128 stands for zero in the data rows.
Some points, one per row:
[124 100 133 114 146 187 130 159 126 163 144 128 130 159 139  86 120 107]
[123  87 103 102 136 173 151 150 121 133 149 130 120 160 149  98  88 126]
[121  85 125 137 124 160 120 141 121 164 163 120  85 136 139  85 102 129]
[145  80 123 145 139 182 131 132 139 142 140 137 108 150 126  81 100 122]
[125  82 119 130 148 166 150 139 137 149 151 103 104 155 135  89 111  95]
[132 102 135 117 151 183 148 140 105 133 134 123 118 171  96  94 103 115]
[124 104 144 121 139 187 130 118 115 148 160 168  93 138 148  96 130 126]
[127  80  99 125 143 185 126 125 124 151 136 155 134 161 124 102 110 147]
[132  76 128 121 132 174 132 139 145 151 158 124 112 146 141 109  87  97]
[124 101 173 166 136 159 136 146 146 173 119 141 108 154 133 115 111 101]
[133  93 159 124 143 163 144 138 154 161 168 140 100 154 138 127  89 124]
[117 100 155 126 136 168 157 150 131 156 129 156 147 160 158 171 117 119]
[108 124 138 119 145 161 150 139 150 170 157 136 133 187 140 159 138 137]
[144 137 148 130 131 139 167 128 135 135 146 160 146 172 153 184 122 153]
[114 133 181 142 136 121 135 131 132 162 122 162 135 168 160 174 122 130]
[134 165 161 148 145 117 147 116 140 161 142 153 134 159 135 180 123 157]
[134 172 152 133 172 123 151 112 134 141 131 124 123 137 157 187 122 151]
[122 149 141 138 135  83 108 134 113 131  94 147 115 123 118 197 119 146]
[113 127 133 132 137 103 115  97  82  90 134 108 129  77 104 128  98 111]
[ 86 141 120 113 136  97 110 116 116  80 110  91  97 105 103 125 113 110]
[ 83 122 116 107 124 104 101 105 118  90 102 105 110 117 108 129  83 107]
[115 112  96 117 120 107 125  86 106  90 100 122 102 109 111  86 101 118]
[ 96 120 106 120 110 132 100 123 127  93 107  88 105 133 112  68 121 125]
[112 110 104 128  87 140 132 130 150 144 119 153 145 152 108  59 125 131]
[111 100 114 122 124 154 141 154 198 126 116 121 124 121 124  78 135 129]
[128 133 139 169 111 178 151 134 170 161 141 134 149 120 125 111 167 130]
[160 132 151 123 136 160 147 143 166 163 151 171 157 141 119 116 152 149]
[155 136 140 123 132 121 143 139 147 180 162 167 163 142 123 132 163 156]
[174 144 126 147 135 135 144 138 112 171 146 145 167 121 109 131 172 155]
[154 161 169 141 152 125 126 155 138 170 129 125 139 154 145 171 156 134]
[149 161 157 146 172 112 144 134 145 157 162 134 143 151 137 147 165 150]
[155 136 158 143 152 143 137 146 135 182 143 125 137 140 158 180 149 129]
[185 147 143 165 149 117 144 138 141 158 162 143 137 144 136 153 155 142]
[159 153 157 149 148 153 140 150 124 163 135 140 137 148 115 178 161 144]
[157 148 175 146 141 140 137 153 114 151 143 158 143 131 141 184 144 135]
[167 155 131 145 158 135 124 154 107 147 146 119 129 155 133 181 165 144]
[175 139 143 119 146 123 118 152 125 170 154 144 127 151 141 178 139 158]
[147 138 145 159 150 141 146 153 123 147 142 140 146 126 142 192 170 137]
[166 127 158 139 141 108 135 169 109 134 164 122 137 119 131 162 160 169]
[159 118  98 134 123 136 145 139 108 113 152 176 140 141 151 177 164 135]
[145 127 153 127 129 138 189 132  72 117 133 154 116 145 141 148 153 114]
[143 118 129 125 126 107 169 133 101  94 152 129  94 117 132 189 126 103]
[162 107  98 117 140  95 163 118  80  93 142 111 115 130 147 119 111 107]
Here are 10 more points, each followed by its number:
[124  73 113 110 122 141 103 144  90  90 130 110  95 110  96 125 116 123] 0
[129 110  83 122 145 125 127 105  97  88 129  88  95 110 148 109 102 112] 1
[103  90 108 146 126 151 107 123 113  90 116  99 106 116 121  84 107  96] 2
[103  79 125 120 126 139  90 123 126 108 120 132  89 135 112  75 104 120] 3
[118  79 107 110 112 176 151 135 146 119 117 136 104 132 146  89 105 105] 4
[ 95  88 121 144 130 171 116 133 153 136 128 142 119 172 121  88 103 108] 5
[ 99 131 121 121 133 168 152 150 143 155 123 161 131 174 101  95 119  97] 6
[138 123 126 129 144 160 134 120 183 171 118 167 171 141 138 108 127 132] 7
[113 153 147 144 123 100 115 130 161 184 112 177 152 135 131 146 111 132] 8
[ 97 167 132 114 154  86 139 114 138 154 124 134 156 108 104  92  94 126] 9
Which three of these numbered points are nearest to each point below, ignoring the 2 directions in which the first points spread most? Their numbers follow each, nearest first.
[118 160 149 114 124 108 140 148 166 186 110 171 144 137 140 137 110 124] > 8 9 7
[108 134  83 156 117 145 162 159  93 157 115 166 144 133 103 118 129 117] > 6 5 2
[136 105 115 146 130 149 114 136 115 120 126  99 146  80 116  65 158 128] > 2 1 0
[ 94 157 146 109 133  78 153 105 144 170 147 127 159 128 122 138 105 113] > 9 8 7
[112 152 104 135 149 119 166 162 157 162 122 158 145 126 107 106  85 127] > 9 6 8
[116 150 169 157 145 124 140 138 136 159 127 168 148 163 133 174 140 144] > 5 6 3
[111 130  98 121 149  87 122 107 146 115  59 123 143 125 158 142 133 124] > 7 4 5
[117  85 106 141 152 118 108 118  98  81 128 109 114  90 124 126 113  91] > 2 1 0
[169  87 149 108 134 162 114 163 110 107 158 117 117 126 141 158 153 133] > 0 2 1
[ 99 164 165 115 102  79 147  94 127 118 142 114 140  97 110 141 117 131] > 9 8 7
[191 122 107 130 128 158 140 135  90 143 142 143  90 122 154 108 142 141] > 1 4 0
[138 137 138 147 167 142 138 135 143 144 117 161 149 178 122 184 135 140] > 5 6 3
[ 93 106 119 137  97 158 121 138 154 135 117 172 110 173 116 100 105 129] > 5 3 6
[114 150 135 112 149 111 162 141 150 189 142 172 140 129 122 153 114 143] > 9 8 6
[133  80 111 103  91 156 138 162 153 143 108 128 131 149 145  87 142 125] > 4 2 3
[140  97 115 118 134 125 118 118  66 100 107 109  79 117 114 141 111 112] > 0 1 2
[127 111 152 118 117 172 119 169 100  75 141  96 129 137 122 133 141 153] > 0 2 3
[ 93 146 194 114 144  95  94 118 126 143 138 123 114 111 108 152 123 128] > 3 5 8
[108 162 128 117 115  87 142 101 146 144 119 132 132  77  99  95 157 121] > 9 7 8
[143  93 152  89 129 140 162 115 162 102  98  77 128 142 136 129 126 129] > 4 1 2
[104 141 135 105 151 136 140 135 168 192 119 145 125 108 116 137 115 168] > 9 8 7
[120 113 142 119 120 137  94 115  80  88 127  89 120 138 142 112  97  89] > 2 1 3
[109 144 138 136 139 134 115 106 166 185 112 176 106 123 108 129  99 122] > 8 7 5
[143 122  57 139 166 125 142 132 147 120 110 160 158 124 127 108 112 138] > 7 1 4
[ 91 112 143 108 145 112 120 150  79 111 156  91 102 106 111 137  98 129] > 0 3 2
[115 107  87 130 111 129 134  95 149 136  94 100 128 109 115  68 121 115] > 7 2 4
[118 129 122 144 133 149 161 147 154 177 118 159 118 172 106  96 108 119] > 6 5 8
[167  75 102 158 143 164 131 125 108 159 156 115 124 151 132 118 132 120] > 1 2 0
[ 97 171 142 109 154  92 113 112 126 159 113 145 115 106 138 113  93  95] > 9 8 7
[142 103 112  87 112 132  86 121 161 141 107 140 142 118 134  70 116 132] > 7 3 8
[118 149 125 116 116  69 113  87 122 147  89 126 116 111 115 115  92 108] > 8 7 9
[157 169 164 136 124 113 128 131 152 142 124 141 166 122 142 174 160 151] > 7 4 2
[161 157 135 129 166 165 131 127 107 117 127  76 139 104 148 163 134 122] > 1 2 4
[ 97 138 128 133 114  60 116  89 134 146 126 153 108  92 125 142 120 125] > 8 7 3
[116 114 111 108 159 134 143 156 138 173 136 184 117 126  96 144 103 114] > 6 5 8
[ 88  84 148  94 111 139 118 146  86 120 120 106  90 130 120 138 103 122] > 0 3 4
[126 141 145 106 109  82 141 111 151 157 148 152 136  86 104 128  84 120] > 9 8 7
[128 127 130 145 107 158 167 174 131 100 116 138 115 159 137 170 162 125] > 4 2 5
[134 143  93 124 131 147 129 156 132 188 154 173 142 143 112 127 148 150] > 6 3 7
[108 163 141 132 122 113 130  96 154 182 118 177 130 133 120 154 118 149] > 8 7 9
[123  81 128 131 133 136 132 207 117 152 118 133 127 123 121 119 144 154] > 0 3 2
[ 80 133 165 124 144 129 124 101 149 131  95 103 109 133 117 140  86  94] > 5 8 6
[114 154 123 151 141  75 149 122 103 160  81 107 133 109 113 142 104 121] > 9 8 6
[169 154 110 170 121 138 126 166 132 138 133 122 101 123 106  85 156 109] > 2 3 1
[152  84 121 123 163 154 156 123 149 131 143 115 104 161 146 141  81 129] > 1 4 5
[173  97 144 107 125 138 136 144 172 130 128 112 135 166 164 162 147 133] > 4 1 2
[113 145 170 121 123 108 119  88 106 101 117  88 129  86 115 135 137  93] > 2 3 5
[109 172 144 117  99  80  86 118 128 131 104 127 113  93 116 113 108 122] > 8 3 9
[106  87 102 123 115 162 154 128 133 105 117 111  99 141 112  81  93 115] > 4 2 5
Here are 10 other points, each followed by its number:
[121 161 138 111 138  76 130 125 116 157 118 134 107  81  98 138  98 106] 0
[123 185 143 107 111 105 100 101 139 110 135  94  93 107 120 150 150 123] 1
[100 144 127 103 139  86 113 110 103  90 133  81 121  93 128 106 110 116] 2
[117 119 139 119 123 112 112 103  82  71 130 102 108 102 115  92 146 120] 3
[127 100 125  66 136  96 116 133  84 107 136  86 129 118 125 141 138 137] 4
[ 86  99  81 100 115 119  97 133 142 136  87 119 128 111 117  93 122 129] 5
[117  90 113 107 110 158 144 123 170 151 103 125 118 101  95  89 109 123] 6
[131  88 132 114 125 144 132 157 160 152 109 130 151 178 125  83 152 134] 7
[134 144 125 144 147 153 158 143 146 153 115 161 177 157 110  92 155 135] 8
[162 144 130 146 137 137 137 148 161 171 155 145 166 155 116 138 163 153] 9
Which three of these numbered points are nearest to each point below, ignoring the 2 directions in which the first points spread most? Their numbers follow each, nearest first.
[ 77 142 118 129 124 105 154  84 126 115 101 130 133 108 107 170  98 126] > 6 9 5
[148  96 148 136 131 109 160 162 149  63 113 102 143 130 136 127 139 129] > 7 9 3
[ 82 134 100 105 111 133 106 154 169 167 131 164 130 138 102 124 133 139] > 5 9 6
[179 140 166 135 142 111 138 153 106 118 146 135 110 102 113 119 178 148] > 3 2 9
[125 115 140 136 115 167 153 151 125 142 126 132 142 188 156 175 146 131] > 7 4 9
[165 136 103 138 154 126 124 156 152 169 141 123 164 124 102 110 153 168] > 9 5 8
[ 89 139 110 114 123  99 123 106 125  97 102 101 103  86  96 140 102 106] > 6 9 0
[164 102 134 130 135 134  95 126  68  93 154 123 118 118 134 105 141  98] > 3 2 4
[126 103 109 129  89 118 138 122 142 176 123 147 156 108  90 124  99 165] > 6 9 5
[147  88 140 111 116 141 148 137 151  85 123 153 167 160 110 136 143 162] > 7 9 8
[ 92 121  93 100 130  68 120 123 133 129 100 134 157 107 114  95 137 133] > 5 7 9
[102 153 121 127 124  74 111 106 102 151 114 119  90  92 104 132 115 106] > 0 2 6
[119 145 162 124 147  93 134 110 138 158 104 115 104  85 130 130  87  94] > 0 6 2
[129 144 153 110 155 105 138 117 161 178 131 174  95 145 115 152 117 122] > 0 6 1
[147  67 120 123 139 149 140 138 135 117 156 117 105 139 153 182 127 146] > 4 3 2
[ 96 111  97 120 120 103 109 113 140 104 115 103 118  95  87  78 118 122] > 9 6 5
[131 109 105 124 116 145 112 140 138 150 122 109 125 130  81  55 137 116] > 9 7 8
[107 133 136 124 117 102  92  98  90  69 136 110 107 103 112 113 138 133] > 3 2 9
[112 165 120  94 121  78 104 136 141 148 123 152 122 135 105 111  78 131] > 0 9 5
[121 102 111 138 134 156 127 158 135 155 122 152  78 133 127  96  81 102] > 0 6 9
[131  97 119 113 138 107 166 145 136  99 123  57 142 142 121 111 144 135] > 7 4 9
[ 91 169 132 137 107 105 111  89 102 116 114 124 109 110 104 166 119  99] > 1 0 9
[170  96 112 113 121 165 127 170 130 140 129 105 122 148 163 170 129 120] > 4 7 2
[155 132 137 160 140 135 144 131 146 147 146 151 161 160 103 164 173 153] > 9 8 7
[111 138 139 118 116  88 115 104 145 169 100 160 159 122 118 140 123 178] > 5 6 9
[112 158 162 118 164 107 157 119 155 154 144 112 152 145 144 175 139 130] > 2 9 1
[ 88 137 157  94 146 134 103 114 115  91 134 109 125 134 129 114  72 109] > 2 1 3
[121 161 165 129 140  80 131 114 137 148 141  98 158 150 144 171 147 129] > 2 9 7
[158  83 141 112 138 153 117 155 143 170 150 133 124 176 140 129 154 131] > 4 7 3
[121 156 160 143  91  80 104  97 154 131 133 145 123  82 135 131 126 129] > 1 6 0
[164 142 109 129 118 113 129 119 122  83 131 137 119 104  86  98  78 111] > 9 8 6
[ 99 171 132 142 111  92 124  85 125 136  98  84 119 103 111 119 139 128] > 1 9 2
[ 73 164 130 107 143 100 120 118 116 169  95 144 111 123 108 143 118 107] > 0 5 6
[110 162 141 135 155 145 123 160  97 116 137 129 114 127 147 193 106 109] > 2 3 0
[ 86 100 124 116 119 106 135 105 127  90  88 139 123 117 108 166  95 106] > 6 5 7
[111 150 178 121 135 178 126  92 169 128 139 128 128 128 152 144 101 136] > 1 2 6
[130 118 171 135 115 144 123 117  88  75  91 102 116 114 161 124 133 137] > 3 2 7
[131 159 102 115 128 134 161 128 144 182 111 184 117 125 141 113 109 118] > 0 6 5
[163  96 144 145 139 128 116 134  85 106 181 102 107 130 155 116 142 131] > 3 2 4
[143 142 108  97 132 118 132 156 147 187 152 136 153 118 141 148 158 162] > 5 9 2
[127 110 159  96 164 136 136 158 134 167 131 127 123 172 142 170 148 123] > 4 7 2
[148 174 169 135 123 119 128 148 164 167 125 139 132 145 130 161 153 159] > 1 9 6
[159 153 133 152 141 124 141 151 131 169 160 164 160 128 124 128 162 164] > 9 8 2
[107  88  95 100 129 166 146 118 125 104 109  75 121 126 127 120 159 127] > 4 7 3
[134 111 136 124 116 146 114 169 169 159 122 158 137 150 119  83 167 134] > 7 9 5
[144  95 125 141 111 142 131 128 155 104 137 119 141 201 138 124 165 139] > 7 9 3
[141 150 131 117 161 125 123 133 154 146  79 172  94 113 135 116  89 113] > 0 6 5
[143 181 107 120  98 116 159 121 137 112  89 148 123 111 107  93 128 101] > 8 9 6
[124 153 126 133 125 125 130 147 126 193 130 136 157 132 134 119 188 152] > 5 9 2
